In the rows, 128 means zero.
Rows swapped in pairs by one turn or mirror: which row each one swaps with
j539: [100 131 137 146 186 122 100 125 115 101 104 124 125 130 143 129 148 147
 120 113 160 132 130  90 116 147 129]
j38: [143 150 107  96 154 148 158 145 148 121 126 118 145 101 106 134  73 132
 127  92 141 108 115 119 156 140 121]
j837: [137 160 144 150 111 122 150  86 107 131 122 136 120 158 155 189 114 163
 134 139 139 110 128 140 105  97 134]
j97: [ 83 149 107 163 150 146 110 101 119 121 139 140 129 108 140 127 165 131
 125 143 146 141 124 113 128 149 135]
j326: [140 114 131 113 135  93 117 166 153 178 136 114 152 150 118 152 101 151
 140 161 120 111 103  87  96 130 128]
j29: [ 88 149 123 160 158 149  93 110 129 137 100 143 133 120 158 121 147 148
 151 129 153 135 126 112 128 147 131]
j469: [ 86 130 130 178 180 140 116 114 101 127 104 131 135 125 156 115 141 137
 114 112 148 124 115 102 142 131 123]
j879: [140 112 141 100 100 134 145 121 119 104 122 146 129 111 162 106 152 150
 138  98 145  70  86 142 160 107 131]
j812: [123 121 165 168 148 118  97 138 122 164 162 134 134 134 171 121 120 112
 152  84 112 113  91 136 108 127 148]
j117: [141 142 105  94 154 146 145 146 144 115 149 110 140 122 106 156  73 131
 137 104 118 113 129 109 155 150 108]
j992: [143 125 131 128 124 137 122 143 109 120 106 178 134 179  92 116 113 104
 102 172 128  85 138 107 121 101 156]
j518: [138 111 132  89  95 139 134 119  93 121 136 150 148 141 165  92 145 134
 129  88 131  90  86 160 134 112 129]
j758: [155 146 132 132 100 129 132 151  98 121  93 181 142 180 107 138 133 112
 118 156 131  98 128  99 119  96 138]
j782: [ 93 126 113 137 139  76 136 152 113 122 145 148 159 117 115 136 125 141
 110 151 111 162  75 126 152  90 139]
j164: [130 106 144 100  99 134 143 124 101 115 146 141 132 131 156 112 168 143
 122 100 127  61  87 141 144 119 118]
j859: [129 146  89  97 144 140 147 137 161 120 134 120 127  99 106 138  70 123
 117 109 125 102 136 121 138 153 136]
j959: [135  91 170 175 142 119 137 116 125 112 130 117  94 116 146 126 128 102
  92 110 130 125 128 171 130 134 149]
j514: [160 134 123 127 108 128 138 153 103 130 110 169 136 190  92 126 112 124
 113 167 122 102 123  84 148 108 133]
j290: [102 142 173 159 126 107 101 148  93 165 144 128 142 150 157 123 125 147
 164 108 111  93  95 140 111 140 149]
j532: [ 71 124 134 137 171 136 135 107 123 122 105 143 132 146 166 133 135 143
 140 132 140 148 136 107 124 153 106]
j939: [145 128  94  90 149 148 152 146 144 126 135 116 148 124 122 149  63 110
 122  93 131 127 119 119 126 132 112]
j122: [140 137 113 133  99 138 121 139  97 127 103 170 120 189  95 133 138 110
 123 155 126  95 131  99 106 107 146]
j263: [ 80 132 134 175 162 131 114 106 127 125 111 141 108 125 152 137 143 131
 115 129 155 146 122 110 112 159 140]
j82: [151 108 125  96 138 104 132 152 141 182 144 146 144 167 105 119  86 163
 139 160 130 109  97 123  95 142 132]
j643: [138 121 137  96  94 135 141 126 109 116 137 145 133 129 160  96 162 138
 128  76 125  84  97 145 161 135 137]
j508: [161 133 146  87 138 122 139 118 171 135 114 160 136 155  91 109 112 160
  97 158 105 141 125 153 155 132 158]
j594: [159 127 158  83 135 119 158 137 167 134 120 141 148 157 104 110 130 153
  92 155 133 146 140 141 145 147 164]
j862: [138 123 126 140 100 120 143 170 115 130 115 174 132 161  78 138 130 102
 130 165 124  91 126 101 107 112 147]
j953: [115 131  98 142 130  68 121 144 115 117 137 142 173 116 102 149 143 135
 115 146 101 155  92 138 142 110 123]
j790: [129 116 123 105 137  96 132 163 143 165 131 130 155 150  84 123 103 157
 145 154 124 105  93  85  93 135 125]
j131: [154 130 141  82 133 111 140 142 162 119 118 153 144 128 103  99 108 153
 105 158 113 143 138 169 153 137 163]
j636: [121 121 126 114 128 103 130 134 167 154 115 127  81 168 179 155  87 143
 115 134 109 126 118 158 133 125 104]
j593: [ 97 100 159 122 129  87 145 113 137 127 144 109 153 170  90 105 125 120
 145 104 102 126  96 160 139  94 149]
j741: [134 109 138 104  73 132 139 111 121 104 146 146 126 122 153  96 156 129
 127 103 139  78  93 139 146 133 155]
j346: [123 150 169 159 130 109  99 138 102 151 165 121 122 131 170 123 124 118
 165 103 124 112  79 128 135 135 151]
j935: [157 152 143 119 114 114 115 165 106 105 108 170 125 191  92 135 140 123
 109 142 121  90 124  99 123 128 142]
j404: [144 120 167 157 147 121 123 135 123 125 125 108 110 117 151 116 140 100
  89 107 120 115 158 175 132 140 154]
j135: [138 129 130 126 106 119 126 140 111 124 115 158 142 189  89 131 141  80
 126 155  90  93 134 114 124 109 119]
j703: [144 105 134 118  86 144 123 124 107 103 144 166 126 139 155 100 150 130
 123  83 131  81  91 136 158 129 134]
j624: [ 77 134 105 157 168 141 109 127 117 121 105 151 133 133 142 127 144 131
 127 120 147 154 121  92 121 142 137]
j595: [139 149 113 130  99 138 148 136 109 124 141 175 117 154  90 145 135 117
 120 177 117  98 145 102 111 112 155]
j799: [110 135 111 150 130  79 122 138 115 118 130 146 156 134 108 149 147 128
 120 132  92 166  65 145 151 108 146]
j788: [142 113 183 160 148 140 129 132 121 120 124 106 108 106 145 119 136 110
 109 106 117 123 120 188 117 124 149]
j884: [133 108 140 135 121  89 121 104 121 149 159 105 131 164  85 104 115 113
 124 111 101  99 104 175 149  91 137]
j218: [139 129 123  90 148  91 142 155 138 179 140 126 137 139 102 132  96 156
 128 170 131  89  89 104  98 125 132]
j9: [148 144 101 108 141 140 152 153 148 110 124 115 137 108  94 149  68 120
 133 104 136  99 113 128 162 141 114]
j647: [166 130 139  91 130 117 152 135 161 150 106 140 150 141  74 108 112 153
 114 155 118 142 129 158 153 128 161]
j23: [158 111 137 101  86 135 143 134 103 113 131 140 125 115 157 100 145 132
 126  96 146  73  89 140 158 115 127]
j733: [ 82 106 142 135 138  93 139 114 139 137 159 110 126 170  90 117 106 104
 141  98 105 113 104 162 152 101 146]
j343: [117 143 164 168 122 122  93 142 106 155 140 133 113 141 177 126 125 133
 166  95 113  96  97 118 109 136 133]
j349: [136 123  90  99 163 151 148 130 152 120 129 130 136 118  95 137  71 140
 113  99 138 101 131 108 134 144 118]
j465: [141 165 139 153 112 127 128  85 104 145 125 115 109 164 146 169  96 149
 123 151 142 105 112 146 118  85 128]
j937: [118 124 122 105 153  89 133 165 138 167 140 131 156 141  98 129  79 160
 148 163 126  99  98 111  98 140 122]
j522: [111 113 139 114 144 103 162 126 169 158 146 148  94 151 174 149  89 164
 108 122 126 148 103 137 151 127 125]
j323: [117 111 150 142 144  96 133 111 121 152 149 107 144 162  92 107 110 103
 131  93  85  95  95 163 143  95 140]
j267: [109 105 122 101 121 101 133 119 174 160 133 139  82 177 166 141 101 149
 118 141 120 116 110 146 150 115 116]
j128: [116 125 106 152 128  95 129 137 122 119 136 149 171 111 116 145 131 138
 129 131 111 167  63 146 154 101 142]
j200: [127 137 175 160 116 112  94 134 120 154 155 131 133 144 181 130 127 120
 165 108 119  91  85 122 116 119 138]
j119: [146 136 125 123 108 112 115 137 115 128 116 177 121 175  74 122 134 116
 119 173 104 107 136 106 119 111 161]
j273: [152 142 119 148 113 130 146  95 107 143 110 131 113 144 139 179  92 162
 130 151 136 100 112 159 105  83 134]
j700: [140 140 126 140 128 115 148  88 108 139 106 121  98 158 142 185 103 164
 131 152 132 116 120 141  98  92 139]
j567: [ 92 139 114 161 173 132 109 126 103 114  91 136 152 122 143 125 134 135
 128 126 160 148 123 105 127 138 119]
j405: [ 88 127 133 164 168 149  99 120 125 113 107 151 137 136 158 112 128 121
 111 135 164 145 118 108 142 151 139]
j281: [172 121 167  88 126 112 151 141 160 125 124 140 146 153  92 111 132 152
  99 164 115 136 115 165 146 137 149]
j912: [141 106 171 170 130 126 143 129 130 136 114 118  96 103 169 130 137 109
 105 105 133 127 128 174 137 129 150]
j393: [146 121 180 154 165 127 132 127 137 117 126 103 105 105 158 132 123 120
 104 109 117 128 145 177 130 132 143]
j120: [174 123 155  81 134 132 147 150 167 134 117 143 134 141 100 118 113 160
 108 167 115 155 114 153 134 135 148]
j283: [145 113 177 156 126 133 141 114 150 113 123 109 111 114 151 131 129 100
  91 111 143 112 130 176 121 129 154]
j42: [149 127  96  88 142 139 164 144 150 124 130 104 130 118 103 144  80 124
 120  93 132 103 136 111 136 148 116]
j127: [128  97 132 106 134 103 151 128 157 164 132 139  95 168 178 140  87 165
 121 139 123 140  98 132 150 136 113]

j405 is swapped with j992
j122 is swapped with j624
j23 is swapped with j38
j953 is swapped with j837
j9 is swapped with j879
j647 is swapped with j912
j127 is swapped with j323
j539 is swapped with j935
j812 is swapped with j82
j120 is swapped with j788

Rows swapped in pairs by one turn or mirror: which row each one swaps with
j537: [122 112 107 130 111 145 129 177 100 107 131 165 130 130 151 145 118  90]
j310: [139 114 173  95  87 122 142 134 106 159 110 125 118 148 137 104 147 118]
j505: [148 144 165 125 128  93 169 116  86  95 160 149 130 100  91 156 112 125]
j375: [ 94 124 120 113 140 123 136 108 148 112 116 126  88 108  94 124 138 136]
j206: [156 109 152  97 143 113 152 146 106 159 117 139 129 109 105 122  66  96]
j26: [143 100 148 115 151 109 144 152 105 157 108 138 138 108  99 124  57 112]
j694: [115 136 156 115 110 114 193 142 140 129 108 155 157  96 122  92 124 107]
j993: [130  90 187 122 146 148 129 107 100 106 159 120 100 123 148 152 142 133]
j659: [ 99 107 139  81 145 128 150 113 115  92 181 119 122 118 144  86 118 151]
j72: [151 100 140 102 146 117 151 139 108 157 104 137 136 119 110 128  58 112]
j383: [149 118 163  87  76 131 134 135 120 137 108  96  95 146 136 106 123 117]
j789: [115 136 151 144 126  77 165 125 118  87 127 114 128 137  94 107  90  76]
j329: [120 109 125 158 137  82 146 112 124  90 116 129 126 147 109  94  98  81]
j364: [127 109 102 132 115 142 121 179 105  96 126 158 128 134 146 137 120 100]
j686: [133 142 151 126 111  89 186 128  86  92 152 147 135 110  83 152 106 131]
j875: [142 148 130 150 114 102 109 141 113 114 145 115 131 135 158  72 113 106]
j108: [142 100 145 108 134 112 152 135 106 167 122 129 126 109 110 123  52 108]
j227: [138 130 133 144 109 101 113 158 106 104 151 111 128 137 157  58 106 109]
j548: [153 123 152 101  81 137 145 125 115 143 119 107 107 152 147 117 142  90]
j247: [158 141 104 116 127 121 177 124 144 108 111 120 120  99 106 103  75 135]
j401: [138  86 184 112 131 120 131 105  96  86 146 119 128 144 150 160 142 141]
j871: [113  98 137  94 140 112 170 130 113  81 186 118 119 116 143  79 128 146]
j808: [133  86 159 129 155 123 178 177 128 126 170 166 118 129 102 112  90 127]
j714: [162 131 166  94  75 141 141 121 114 129 107 110 101 140 121 105 130  98]
j863: [116 129 152 111 120 136 201 150 134 141 106 149 150  95 124 100 121 114]
j348: [127  96 194 120 124 143 121 129  91  80 150 121 101 123 155 154 131 140]
j754: [109  97 144  99 145 126 161 133 116  77 175 119 108 115 136  71 120 153]
j264: [113  99 141  84 151 140 162 132 120  87 179 129 119 109 143  82 129 146]
j450: [113 129 164 112 123 128 192 139 127 135  79 150 138 112 124  92 121 112]
j619: [134 128 162  97  56 145 137 149 112 131 118 109 106 145 138 109 131 119]
j886: [128  84 183 118 131 143 129 124 102  86 145 122 126 124 149 165 149 134]
j133: [120  78 140 136 138 123 182 164 117 110 165 182 117 136 104  98 122 135]
j811: [153 122 149 170 158 108 148 120 143  88 129 133 156 107 134 162 104 131]
j182: [160 115 152 162 156 107 156 128 134  81 128 150 148 126 146 158 110 145]
j853: [121  91 179 118 135 147 104 120 106  86 145 104 108 119 145 150 117 150]
j947: [136 125 135 146 121  94 110 158 111 121 157 109 126 129 158  64 109 111]
j35: [ 93 122 117 123 136 126 131 116 143 103 114 129  90 110  95 115 142 142]
j397: [148 105 155 159 158 105 146 127 152  90 133 152 163 105 138 147  98 127]
j527: [134 150 159 133 117 100 177 116  75  97 150 154 129 107  92 153 117 139]
j968: [145  91 194 118 138 161 123 119  95  85 152 127 102 118 134 150 128 131]
j848: [136 148 129 138 106 107 108 147 104 126 161 120 136 139 169  73 106 113]
j528: [141 117 164 101  83 131 131 130 131 147 102 106 110 140 133 113 149 111]
j940: [126 137 149 158 145 142 161 158  82  92 137 160 131  73 132 121  88 127]
j570: [146 123 126 121 118 127 180 121 164  98 119 111  94 114 130  99  67 138]
j105: [135 143 159 132 109  97 179 116  80 100 166 143 130 102  97 155  97 131]
j282: [117 129 164 167 120 144 164 161  96  81 137 157 108  96 160 112  84 120]
j398: [110  95 146  89 145 135 159 128 115  78 184 113 122 119 128  77 122 158]
j897: [145 140 139 147 102 112 108 155 103 113 151 106 138 142 146  64 104 109]

j35 is swapped with j364
j505 is swapped with j206
j875 is swapped with j264
j247 is swapped with j940

